In the data rows, 128 means zero.
Some points, one per row:
[178  71 125 129 167 129  88 103  56 128 104  82 103  99 113 116  36  96  93 102 170  75 179 119]
[165 119 114 101 156 111 149  85 106  93  90 145 101 133  88 136  86 113 126 100 128 107 138  85]
[147 131 141  96 144 129  78 134 153 169 194  97 125  79 130 179 126 129  69  78  48 178 117 204]
[173 172 162 195 129 179 127 126 116  93  31 136 163 145 148 105 111 130 180 178 128 103  95 128]
[141  93 117 116 134 117  69 126 136 216 171 128 128  65 155 191 138  80  91  92 128 164  85 214]
[217  84 126 180 107 154 121  95 105  33  26 128  99 128  73  47  30 104  56  52 137 128 163  81]
[165  76 123 140 132 163 145 107  98  55 140 116 105  83  90 113  67 129 131 129 179  43 183 157]
[117 154 128 117 124  96 114 120 130 128 166 118 131 121 115 141 131 127 108 107 103 157 125 135]
[127 150 120 129  97 153 160  68  82 102  91 155  90 150 115 135 131 105 135  80 160 139 143  66]
[175 127 114 121 110 145 144 104 141 110  88 146 110 144  96 142  85 143 157 145 182  93 130  87]
[142 120 128  90 138 177 102 188 139 136 190 162  99  89 128 130 121 149 148  94  30 186 161 169]
[176  87 160 156 171 132 133  73  96  80 107  59  95  69 128  93  40 110  87 137 212  35 157 127]
[153 107 140  95 142 134 156 131  62 101 162  57 101 153 113 185 121 122 127 116 149 132 186  97]
[117 114 144 135 116 118 114 102 129 173 142  61 128 128 114 130 122 123 137 173 128 128 136  98]
[186 135 136  65 191 122 106 110 122  70 145 128 149 130  93 171  80 129 135 128 169  89 148 133]
[126 156 163 129 156 108  58 164 132  98 161 146 149  75 105 116 103 102 112  49   7 161 107 128]
[ 57 134 103 137 126 132 194 127  98 123  89 178 107 179 128 124 202 142 139 168 204  98  72  80]
[111  92 104 158 153 156 157  95 139 187 154 104 129 156 172 192 128 107 112 138 127 117 102 151]
[149 114 147 107 168 113 120  88  81  84 115 128 128 136 102 146  87  99 137 105 193 132 162 126]
[233 112 137  95 130 157 114  68 113  54 166 113 110  92  91 175  22 152 144 153 216  45 166 200]
[102 159 124 100 129  73 141 147 143 255 182 150 167 100 128 130 164 125 123 133  61 197 104 128]
[183  89 139 129 145 124 150 151  33 100 129  77  90 163 111 198 141 107 103  69 181 144 199 105]
[123 102 122 124 126 197 141 115  92  66 122 128 112 104 100  88 102 115 116 122 151  91 193 129]
[ 97  88  69 128 105 136 155 127 134 237 156  70 149  93 192 132 175 100 116 121  73 183  77 169]
[105  77  77 130 106 144 159 154  84 255 188  29 127  86 196 158 183  57 125  69  34 232 127 170]
[ 98 172 125 110  73 158 150 138 173 165 124 173 183 169 159 110 175 187 177 147 128 142 123 123]
[143 123 132 119 129  30  87 108 130 158 123 141 142  86  89 138 128  60  50   7  72 207 142 121]
[161 134 151 178 163 101  95 133 114 109  79 114 131 132 122 114 119 100 105 130 141 133 125  61]
[107 107  98 144 129 121 124 127 122 206 152  85 125 128 189 179 167 129 127 129  99 166  85 173]
Then 34 other points, each followed by its number:
[ 44  98 113 136  93  71 147 108 120 191 138  80  16 170 107 154 149 121 114 151 128 121 119 128] 0
[110  97 128 146 155 147 149 140 137 195 155  97 113 131 158 182 148  89 120 118 100 132 114 158] 1
[105 154  81  55  62 112 123 169 172 142 175 178 209 109 188 118 183 210 161 169  51 201 127 155] 2
[105 138 137  99 154 134 134 100 120 168 162  89 114 151 128 145 135  91 127 129  97 147 115 132] 3
[142  95 128 163 131 144 148  61  87  49 120  49  55  89  59  96  86 116  73  98 177  94 146 112] 4
[ 78 122 131 123 142 128 139 146 159 191 146 139 162 160 171 165 156 132 129 161 130 131  98 114] 5
[111 132  45  72  27 115 120 209 166 128 129 196 255  93 210  97 221 235 180 157   3 238  87 158] 6
[178 117 128  80 156  90  50 173 131 182 189  67 113  63  92 177 105  76  88  62  67 171  89 222] 7
[156 133 147 182 171 121 127 122 101  68  70  65 133  96 115  64  81 102  62 129 128 147 153  65] 8
[105 133 124 143  78 140 127  95 130 128 146 135 128 128 129 126 158 130 157 129  91 119 133 138] 9
[109 173  98 110  98 109 154 162 194 128 129 208 156 165 105 103 147 181 153 129  98 121 113 117] 10
[ 38 132 179 138 123  88 140 117 176 186 125 144 100 187 117 137 170 119 137 201 174  77  33 118] 11
[211 100  94 141 136 149 119 125 114  42 102 134 138  99 107  69  28 145 122 129 187  69 214 115] 12
[127 137  99 104 171  94  69 142 105 208 235 110 158  56 135 156 152 101  71  68  23 198 130 247] 13
[ 49 120 199 157 136 140  95 119 145 165 112 153 163 156 137 108 141 131 162 215 164  65  54 100] 14
[237  91 193 129 176 101  63  95 127 105  86  32 129 112  96 121  73  49  74  32 139 169 255 142] 15
[124 130 113 105  95 108 188 116 130 145 137 159  69 167  67 167 140 155 176 187 128  76  59  77] 16
[140 165  80  92  74 129 176 149 210 176 121 128 194 200 169 126 157 220 200 168  85 153 149 126] 17
[ 98 162 107 136 128 155 186 155 130 150 129 150 176 224 169  67 199 182 177 177 136  55  95 128] 18
[210 128 106 177 136 126 167 144  49  55 113  66 128 179  97 204 106  98 115  38 220 135 191 123] 19
[127 108 117  94 129 142 117 223 139 128 208 199 148 120 128 123 134 129 184 129  52 171 170 175] 20
[ 75 141 146 155 129 128 162 105 152 123  82 206 130 185 130 107 179 130 176 163 128  53  40 121] 21
[142 121 138 129 129 140 127 116 121 173 129 128  97 134 158 171 168  77 127  80  81 143 143 215] 22
[195 108 114 207 116 115 100 129  69 128  36  57 103  52  71  49  43 127  42  64 158 138 154 128] 23
[ 89 163 128 125 102 132 142 170 164 162 135 169 205 128 152 101 159 189 163 177 118 136 135 147] 24
[127 104 100 159  79 129 176 128 131  99  73 163  81  86  91  87  73 143 143 129 128  98 102  40] 25
[129 128 162 117 182 174 106 108 145  45 130 161 134 148 172 151 100 163 178 186 188  77 108 133] 26
[156  95 120 172 144 122 118 123  93  83  94  98  91 162 107 130  75 100 142 113 184 113 166  76] 27
[127 128 131 104 131  72 133  73 130 128 129  98  42 151 124 135 128 122 114 129 178 109 133  82] 28
[ 50 142  32 103  63 129 155 184 155 128 166 146 142 151 211 101 217 215 147 146  90 181 100 105] 29
[127 117 123 109 135 152 127 140 118 102 151  71  71 172 103 204 128 150 167 168 224 144 127  92] 30
[118 109 115 129 109 119 189 128  21 131 116 128  75 128 113 255 191 103 136 170 255 128 127  55] 31
[127 182 112 129 129 105 141 182 156 173  72 180 167 219 130 109 151 181 195 167 114 109 103 114] 32
[120 157 138 183 168 142 127 115 101  96  10 223 168 162 128 101 174 165 169 175 203 128  62  79] 33
Which of these numbered points is nearest to each point below, ignoring the 2 directions in which the first points spread most? Its number follows each.
[189  98 116 157  95 129 156  70 127  23  58 111 102  84 110  57  59 133 107  86 145 102 127 101] > 25
[115 141  95 122  89 144 125 123 153 165 143 146 116 151 149 122 153 142 174 144  84 164 127 150] > 9
[124  99 113 183 156 128 123 142  77  79  96 101  79 183 106 155  93  77 127  85 166 118 155  77] > 27
[ 96 157 129 128 129 142 159 160 130 157 155 178 204 127 137 108 166 196 175 175 102 131 115 146] > 24
[127 172 185 112 128 129 163 103 237 151 142 158  87 201 103  96 176 106 127 234 186  34 127 164] > 11
[184 147 159 129 140 155  93  95  94  10  34 165 128  91  79  88  76  75  79  56 144 128 100  63] > 33
[115 127 128 193  65  96 176 138  83 128  76 163  64 178  55 215 153 107 150 143 223 102  35  24] > 31
[216 113 149 139 172  85 101 145  91 141  90  24 109 116  83 137  89  53  58  24 150 201 241  90] > 15
[107  94 114 103  91 150 135 124 136 167 128 115 122  97 186 130 190 130 152 129  17 202 127 148] > 9
[125 156 134 106 180 110  73 146 140 122 255 117 128  47 146 158 166  68  28  53 128 189 127 248] > 13
[138 163 154 184 108 173 143 128 136  75  11 175 175 147 151  89 132 144 164 175 168  90  67  85] > 33
[194 117 151 144 194 127  72 126 119  77 129 108 150 128 114 121  66  75  91 108 125  99 195 115] > 5
[ 92 169 153 113 129 150 145 135 191 152 130 182 193 164 147  69 128 185 149 205 109  99  79 141] > 24
[121 139 163 162 152 142 144 140 130  89  64 183 128 140 128 119 153 138 160 208 213  80  59  96] > 7
[121  71 173 121 182 159  97  89  52  41 118  59  83 115 120 130  95  72  80  83 157 128 187 110] > 3
[155  84 136 143 117 162 144  64  63  66 153  44 128  76  86 128 128 116 101 100 174 110 164 126] > 4
[123 137 121 129 137  65  66 133 134 187 184 104 152  56 122 130 128  91  61  76  60 201 123 205] > 13
[184 149 188 104 135 129 131 102 176  94 129 133 112 136 141 205 103 129 194 215 196 107 103  90] > 26
